(in the rows, 128 means zero)
Rows swapped in pairs by one turn or mirror: which row each one swaps with:
The rows were stretched afterwards, more along some directions than others.
gos: [181 119 159 110 106  96 160 117 121 138 132 139 166 110  96 116 102 109
 143]
nom: [156 112 129 136 136 129 123 118 117 107 128 122 102  73 153  90 149 143
 173]
pafo: [148 100 115 143 114  86 161 126 142 128 162 113 135 114 105  96 169 140
 107]
ked: [155 101 122 147 115  90 166 128 134 130 153 111 129 106 110  96 169 132
 107]
bugun: [147 116 127 128 138 132 116 116 111 108 130 125 102  84 149 110 145 136
 169]
Rebul: [146  96 130 136 132 121 135 136 127 128 136 135 154  69 109 107 150 104
 119]
Sas: [160 116 157  97 133 170 146 108 119 140 105 124 153 105 150 119 115 179
 150]
Mogap: [137 148 150 125 118 118 111 141 127 155 143 157 158 134 136 123 113 146
 149]
Tav: [140 140 118 165 124 120 141 130 136 113 103 110 147 137 128 104 130 132
  99]
Lurar: [152 133 131 162 115 108 137 133 116 111 131 141 168  87 110 138 108  77
 111]
Dida: [140 123 119 127 123 130 157 102 136 123 107 108 178  99 108 152  82 123
 136]
nazu: [147 145 118 154 116 109 133 131 122 103 127 143 148 103 128 141 108  73
 130]
tifo: [175 116 141 130 127 131 154 138 147 149 123 107 133 122 139 120 148 115
 123]
nefis: [153 122 125 128 127 142 120 104 114 103 131 135 103  84 145 117 129 142
 174]
nufit: [168 123 140 108 137 170 138 113 138 135 102 114 127 125 162 121 125 167
 160]
vitez: [ 85 108 150 145 125 114 128 145 103 151 122 132 135 122 162  96 137 170
 116]
veke: [160 117 144 162 111 106 123 137 104 161 146 124 135 147 109 112 121 169
 145]
nava: [183 134 136 134 127 149 128 111 129 126 113 105 111 141 140 105 136 172
 168]
letof: [122 139 116 160 120 103 127 139 121 138 116 124 144 117 127  86 119 171
 127]
moke: [132 141 122 148 121 112 119 140 137 136 124 136 134 124 135  82 119 176
 131]
pupi: [143 102 135 145 142 106 126 140 120 120 129 134 135  74 131  94 153 112
 131]
ladi: [147 100 112 144 117  88 160 124 147 125 159 111 128 109 111  87 174 142
 111]
Gaso: [121  75 138 110 137 131 159  99 146 129 119 107 132  72 127  93 116 158
 152]
vumud: [138 124 113 126 122 126 156 107 131 122 112 108 181 103 108 153  86 122
 136]
riru: [184 124 142 140 128 133 130 121 135 138 118 108 102 141 145  86 149 181
 159]
Nopi: [129  86 146 123 125 121 143 120 132 155 132 120 128  97 114  92 110 166
 154]
tum: [122  76 130 110 140 131 157  95 142 121 110 102 123  77 134  83 128 172
 157]
Nasop: [207 141 128 103  95 120 165 127 147 131 142 122 132 126 125 124 124 131
 155]
Zigov: [152 122 127 125 120 122 160 100 135 127 106 110 180 108 103 149  81 116
 138]
lamur: [164 144 128 168 112 102 112 137 110 142 137 121 147 171 111 129 121 154
 122]
kas: [149 133 134 151 116 112 136 131 107 115 131 144 172  80  94 141 101  79
 114]
zed: [142 136 124 120 118 150 122 101 100 112 128 137 129  92 124 129 112 152
 166]
feko: [126 139 150 127 118 121 114 136 135 148 147 157 161 134 142 117 114 158
 153]
limi: [150 139 109 126 113 132 123 113 118 103 121 149  98 127 150 143 111 111
 170]
datut: [158 149 115 156 113 107 126 124 120 104 135 136 151 117 121 152 103  77
 129]
gis: [163 118 146 138 111 108 119 133 111 159 154 127 137 142 109 107 110 171
 162]
pilif: [134 128 122 157 125 132 138 132 149 118 101 123 134 144 137 103 128 138
  95]
Dof: [106  98 116 155 136 129 147 122 152 118 126 124 143 131 140 105 143 136
  98]
pumo: [ 98  99 128 154 124 128 153 109 137 122 133 143 166 124 122 114 124 140
  95]
tiso: [123 135 110 138 125 124 137 125 128 133 108 120 170 109 107 134  92 148
 127]
Pid: [137 128 144 152 112 112 146 136 105 126 128 141 186  76  94 125 103  93
 103]
Gam: [198 138 131 101  94 117 168 126 151 133 140 127 125 121 127 114 127 136
 157]
kefe: [130 113 113 123 123 116 150  97 101 105 108 120 117 105 130  98 142 172
 154]
Zimu: [195 142 120 100 100 122 161 124 155 120 149 133 124 127 127 122 129 132
 154]
luru: [143 129 124 130 122 143 125 106 102 104 121 139 112  78 129 123 117 135
 168]
Zug: [176 123 137 141 133 158 127 115 134 131 107 114 114 140 140 109 141 177
 157]
biges: [124  78 137 108 136 126 157 101 145 135 122 105 129  74 129  87 121 159
 158]
Kesan: [147 134 104 110 108 156 132 116 126 105 116 150 111 109 142 141 112 114
 157]
mas: [152 140 113 166 119 115 136 134 142 116 120 120 134 161 132 108 134 142
 107]
Lun: [127 122  88 123 130 146 141 127 169  99 134 125 105 137 158 109 161 145
 131]
mub: [ 82 105 138 142 124 115 129 152 104 143 129 140 122 124 156  94 145 166
 119]
fuz: [154 128 141 150 119 115 129 137 137 136 117 131 101 123 150  54 141 188
 156]

kefe pairs with gos
nufit pairs with Dof
Rebul pairs with Kesan
tifo pairs with Lun
riru pairs with mas

Rows swapped in pairs by one turn or mirror: which row each one swaps with:
The rows were stretched afterwards, more along some directions than others.
Banu: [119 169 163 153 148 107 114 111 114 152 168 109 147 172 137 102 156 131
 107 129 147 152 152]
fir: [ 63 139 148 120 162 133 140 121 125 126 167 147 115 153 114 141 165 141
 121 121 110 112 118]
Rezez: [ 70 148 148  97 152 154 134 108 111 101 138 116 124 141 119 116 113 121
 129 114 111 136 120]
pelep: [107 143 172 156 147 115 137 115 125 116 176 140 136 176 134 128 180 137
 102 132 130 142  91]
divos: [ 71 150 209 148 143 150 127 106 114 117 148 164 155 167 151 129 163  91
 112 164 127  92  99]
Mozif: [ 82 144 153 154 146 139 112 106 113  97 166 150 122 153 137 127 135 112
 120 104  89 138 104]
vados: [ 98 154 150 142 167 147 127 132 119 149 195 113 157 169  91 148 197 115
 136 127 109 128  93]
vipi: [ 71 145 155 163 159 133 138 114 118 133 178 121 158 163  72 163 146 122
 102 138 121 111  82]
tadi: [109 186 148 144 140 132 151  98 114 113 145 135 143 154 142 147 162 143
 112 154 162 109 124]
lelof: [125 163 141 132 140 119 160 113 128 149 142 110 114 155  96 122 124 125
 132 122 113 148 131]
zile: [132 168 140 151 131 123 149 112 120 160 166 104 169 142  84 172 152 156
 123 125 143 136 121]
Savov: [102 145 157 158 110 136 119 138  99 126 165  91 140 169 104 129 143 123
 125 137  95 148 106]
Ser: [109 145 173 160 141 106 134 113 128 124 186 140 141 170 114 139 189 137
  93 128 124 139  93]
Sagig: [ 91 108 170 132 135 143 146 124 135 123 130 111 136 158 116 125 152 109
 120 129 100 156 106]
Dizo: [129 165 148 163 138 109 154 127 127 178 159 124 165 144 105 164 164 144
 109 152 141 108 123]
maso: [125 141 160 154 115 141 163 122 123 119 147 130 158 169 104 181 176 145
 127 147 133 135  89]
Loku: [117 133 139 157 165 119 116 138 107 144 173 132 157 157 123 117 153 121
 100 134 131 134 146]
molep: [ 87 141 152 127 149 106 131 136 137 145 151 140 149 122  99 145 148 165
 106 147 135 104 106]
fas: [ 97 176 142 140 138 116 112 106 116 139 178 136 116 160 136 152 151 129
 114 109 124 120 123]
vesu: [104 165 140 144 120 137 132  93 116 142 175 104 119 169 114 132 164 116
 141 118 110 155 123]
dilos: [ 90 118 160 157 149 135 147 133 126 141 158 127 158 179 108 167 164 150
 103 183 130 114  93]
Tef: [100 143 171 128 135 141 163 127 127 123 157 125 130 160 100 162 159 141
  98 143 117 133 111]
Pofun: [ 93 161 126 110 149 152 147 113 111 126 151 100 143 142  92 140 124 138
 134 113 115 150 122]
Loza: [126 171 153 165 146 110 162 128 127 180 170 121 167 141  90 156 170 149
 110 136 133 119 122]
dod: [ 95 143 159 120 127 105 114 109 114 121 146  85 137 130  89  92 128 128
 113 112 108 144 124]
Karim: [ 89 142 175 125 162 110 152 119 130 132 167 146 138 134 111 105 158 125
 110 115 113 117  93]
Zema: [ 84 155 153 146 157 129 131 108 111 116 147 113 119 144 155  99 136 123
  80 129 107 149 142]
Bano: [104 136 167 162 156 156 169 136 135 147 133 127 186 169 127 150 163 124
 104 176 148 125 109]
pemor: [127 168 130 137 136 138 150 110 119 151 157  99 170 146  89 166 146 147
 132 119 145 142 122]
gen: [ 92 129 167 113 142 120 147 117 124 112 141 114 144 126 102  97 135 125
 118 118 108 140  94]
Munu: [ 62 144 163 107 155 150 124 108 117 109 147 127 117 150 113 121 133 101
 116 115 100 121 124]
nub: [109 157 146 137 118 107 128 116 102 123 152  84 126 143  79 128 138 152
 115 126 102 148 130]
valus: [ 96 130 168 129 159 115 155 115 132 123 149 131 159 133 113 104 150 121
 105 122 117 125  96]
Zoze: [ 87 135 156 136 145 130 143 139 111 121 131 119 131 157 138 106 135 121
 115 154 105 127 112]
dumep: [ 94 129 171 158 157 154 176 140 125 131 140 139 162 178 103 151 181 128
 110 186 114 126 100]
riza: [ 91 137 154 155 141 146 132 122 131 137 135 123 148 150 117 156 145 137
 141 149 110 123 114]
zubi: [104 162 129 123 144 150 149 114 108 128 155 105 152 144 100 153 127 156
 129 122 128 144 117]
vesek: [ 98 140 160 127 157 110 149 118 123 125 166 154 131 143 128 114 154 123
 109 125 117 116  95]
zir: [139 163 131 144 136  95 175 134 132 145 159 113 149 141 113 150 184 146
 108 130 121 144 119]
rogi: [117 154 128 116 135 114 178 111 129 117 128 136 121 151 120 123 148 130
 116 133 124 135 109]
nelu: [133 128 172 151 128 115 152 125 124 141 136 119 149 157 137 152 149 145
  80 163 131 114 123]
bidir: [ 64 148 146 114 135 156 124 112 120 118 168 119 117 166 114 144 130 121
 150 111 109 139  93]
dilu: [131 166 146 161 143 112 162 114 132 168 168 118 178 140  91 176 170 161
 110 131 143 122 114]
vopa: [130 161 144 165 146 113 161 120 129 176 167 120 182 145  94 170 166 152
 108 144 149 113 125]
vanib: [ 96 120 186 139 151 111 161 113 133 106 146 148 162 145 150 155 136 129
  75 147 151  92  96]
tivud: [105 156 164 168 148 146 147 128 136 154 137 120 175 162 142 145 155 121
  98 156 148 130 118]
kelok: [103 156 139 154 145 135 122 124 116 130 176 139 152 177 126 133 173  99
 104 137 125 126 112]
kado: [ 91 143 178 158 148 121 133 109 126 127 178 150 136 178 102 149 187 117
  96 140 115 122 106]
Movof: [ 93 137 152 157 144 127 136 145 108 135 152 118 141 153 113 116 166 121
  99 141  95 124 139]
miz: [ 99 139 166 125 123 104 121 111 109 112 150  88 139 137  76 115 130 141
 109 125 109 135 112]
defa: [100 147 145 140 134 124 154 129 102 119 152 105 120 161  69 140 161 153
 124 146  89 142 116]
Leve: [ 80 166 176 134 144 119 139 123 123 119 138 132 148 138 142 106 121 152
  86 141 132 133 105]
gad: [ 92 173 140 165 142 125 157 109 109 151 175 133 122 177  93 149 184 139
 135 143  94 156 116]
lud: [114 148 189 126 126 112 149 124 125 109 146 136 114 135 118 124 123 147
  99 130  98 120  84]
Nevu: [ 95 154 165 151 113 164 162 114 107 106 141 127 151 158 134 146 138 131
 119 164 121 122  83]
foze: [108 126 171 131 128 123 173 133 118 106 139 113 128 169  83 117 166 125
 108 159 108 144 109]
nutu: [ 94 137 164 125 157 107 152 120 130 125 162 141 148 129 115 105 158 129
 103 120 111 121  94]
Guriz: [ 92 125 170 118 135 112 137 117 122 111 142  98 144 128  91 100 131 136
 109 116 103 146  95]

molep pairs with Loku
Zoze pairs with fas
vipi pairs with vados
Ser pairs with Bano
riza pairs with Mozif
zile pairs with gen

